A single turn carries every row of the set below to another of its rows. Some are shown first; where does it send the rows asked next?
Nisiv: [ 1.38 -0.16 -0.27  1.10  1.42  0.27  1.02  0.89 -0.42 -2.28 -1.40 -0.95
 -0.41  0.65 -0.13  0.46 -1.38 -1.48  1.07 -2.83  0.06  0.89 -1.66 -1.47
  0.52  2.10 -0.28 -0.37  1.36  0.31  0.54 -1.41  1.32 -0.49  0.11 -0.30
  2.13  0.25 -0.70 -0.18 -0.66 -3.13]
mem: [ 0.72 -2.26  0.79  1.43  2.19 -1.56 -0.99 -0.11 -0.71 -0.98 -1.76 -2.53
  2.34  0.41 -1.36 -0.41 -0.02 -0.92  0.06 -2.36  0.42  2.90 -0.18  0.01
  0.43 -0.36 -1.03  1.65  1.36 -1.22 -0.88 -0.27  0.70 -0.77  1.90  1.14
  2.24 -0.16 -2.51  2.13 -0.68 -1.66]
tuvoz: [ 1.42 -0.63 -0.48  0.38  2.12  0.70  1.15  1.29  0.21 -1.96 -1.75 -0.63
  0.32  0.07 -0.72  0.32 -0.99 -2.06  1.09 -2.72 -0.81  1.39 -2.62 -0.95
  0.87  1.62 -0.50 -0.02  1.36 -0.13  0.23 -1.56  1.23  0.07  0.64 -0.25
  2.46  0.18 -0.27  0.23 -0.80 -3.01]
nadud: [ 0.50  0.01 -0.77  0.69  2.21  0.34 -0.12 -1.81 -0.41 -0.49 -2.15 -2.07
  0.90  0.34  1.15  0.65  1.60 -2.31 -0.77 -3.71 -0.02  0.33  1.08 -1.16
  0.57  0.40  2.09  0.53  1.08  1.80  0.19 -1.03  2.69 -2.26 -0.67  0.66
  2.79 -0.47 -1.01  0.80  0.05 -1.10]
lut: [ 0.28 -1.52  1.89  0.95  1.58  0.44 -0.23  1.32  1.54 -0.38 -1.12 -1.91
 -0.59 -1.29 -2.68  2.09  1.99 -1.17 -1.76 -2.08 -1.59  1.18  1.28 -0.54
 -0.16  0.31 -0.27 -0.80  1.33  0.18  0.37 -0.34  0.68  0.62  0.08  0.77
  1.74  0.11 -2.28  1.54 -0.16 -2.98]
tol: [ 0.25 -0.69  1.17  0.41  2.53  1.35 -0.76  0.05  1.38 -0.06 -0.12 -1.96
 -0.33 -0.97 -3.42  2.26  1.46 -0.99 -0.64 -2.42 -0.56  1.16  1.44 -0.11
  0.97  0.36  1.05 -1.56  1.25  0.61  0.48 -1.27 -0.19  0.58  0.23  0.96
  1.62 -0.07 -2.91  0.70 -0.18 -2.72]
tiv: [ 0.53  0.13  1.01  1.05  1.80  0.83 -0.06  0.41  1.65  0.18 -1.04 -1.58
  0.06  0.04 -2.83  2.05  2.25 -1.08 -1.58 -1.66 -1.66  1.15  1.47 -0.19
  0.82  0.34  0.26 -0.77 -0.23  1.67 -0.13 -1.51  1.37  0.09 -0.02 -0.28
  0.85 -0.24 -1.92  0.90  0.01 -2.55]
Davek: [ 0.40 -0.69 -0.26 -0.11  1.22 -0.06 -0.33 -1.46 -1.08 -0.56 -1.52 -2.22
  0.05 -0.84  0.35  0.77  0.53 -2.07 -0.09 -4.34  0.78  0.28  1.44 -1.71
 -0.07  0.07  1.88  1.02  2.55  2.08  0.14  0.19  1.97 -2.05 -0.79  0.86
  1.84  0.79 -1.42  0.48  0.26 -1.60]
mikal: [ 1.64 -0.73 -0.20  0.73  1.57  0.66  1.27  0.37 -0.16 -1.72 -2.17 -0.70
 -0.08  0.34 -0.64  0.75 -0.85 -1.36  0.85 -2.12 -0.59  1.40 -2.16 -0.84
  0.58  1.70 -0.57 -0.74  1.51  1.04  0.39 -1.03  0.99  0.59 -0.24 -0.49
  1.77 -0.08 -0.37 -0.07 -1.00 -3.76]
sazez: [ 0.98 -1.30  0.54  0.67  3.32 -0.99 -1.17 -1.52 -0.77 -0.68 -0.43 -1.36
  1.92  0.49 -1.77 -0.22  0.10 -0.84  0.97 -2.87  1.17  2.85  0.20  0.60
  1.10 -0.45 -0.63  0.86  0.59 -1.14 -0.96 -0.58  0.01  0.23  1.32  1.42
  1.99 -1.06 -2.06  1.32 -0.28 -0.92]
penap: [ 0.56 -1.00  0.87  0.35  1.68 -0.25  0.24 -1.33 -1.05 -0.75 -2.37 -2.27
  0.57 -0.42  0.96  0.82  1.06 -2.90 -1.10 -3.60  0.40  0.67  0.53 -1.51
 -0.29 -0.29  1.63 -0.01  2.73  1.03  0.61  0.06  2.29 -1.55 -1.25  1.93
  3.12 -0.30 -0.96  1.87 -0.45 -1.66]
gezo: [ 0.74 -1.04  1.49 -0.33  1.39  0.33 -0.05  0.36  0.99  0.31 -1.03 -1.42
 -0.20 -1.30 -3.59  2.05  1.58 -1.46 -0.70 -2.20 -1.30  1.50  1.14 -0.41
  0.36 -0.62 -0.13  0.07  1.26  2.05 -0.58 -0.10  0.71  0.91 -0.24  0.08
  0.17  0.66 -1.55  0.83  0.20 -2.92]
dobad: [ 0.74 -0.54 -0.36 -0.49  3.09  0.36  0.10 -2.61 -1.12 -0.90 -1.43 -1.91
  0.70 -0.50  0.07  0.54  1.47 -2.07 -0.17 -3.47  0.48  0.14  1.30 -0.95
  0.32  0.25  2.38 -0.23  2.03  0.39  0.66 -0.28  1.38 -0.80 -1.12  2.21
  3.59 -0.13 -1.01  0.58 -0.16 -1.45]
labu: [ 0.68 -0.59 -0.46  1.05  2.67 -0.47 -0.53 -0.95 -0.15 -0.33 -1.69 -1.52
  2.86  0.59 -1.36 -0.64  0.59 -0.50 -0.20 -2.38 -0.28  2.81  0.05  0.39
  1.02  0.11 -1.04  1.77 -0.27 -0.71 -1.33 -1.20  1.46 -0.93  2.06  0.12
  1.80 -0.72 -1.88  1.52 -0.53 -0.77]
mef: [ 0.57 -1.29 -0.14 -0.42  2.34 -0.78 -0.38 -0.33 -0.60 -0.52 -1.12 -1.62
  2.30 -0.96 -2.23 -0.86 -0.08 -1.09  0.46 -3.26 -0.01  2.40  0.14 -0.35
  0.46 -0.40 -0.99  2.65  1.14 -1.06 -1.45 -0.15  1.09 -0.84  2.15  0.75
  1.60  0.76 -1.64  1.41 -0.08 -0.89]

dobad moves to tol
tuvoz moves to Nisiv
Where do these go?
nadud moves to tiv
Davek moves to gezo
penap moves to lut

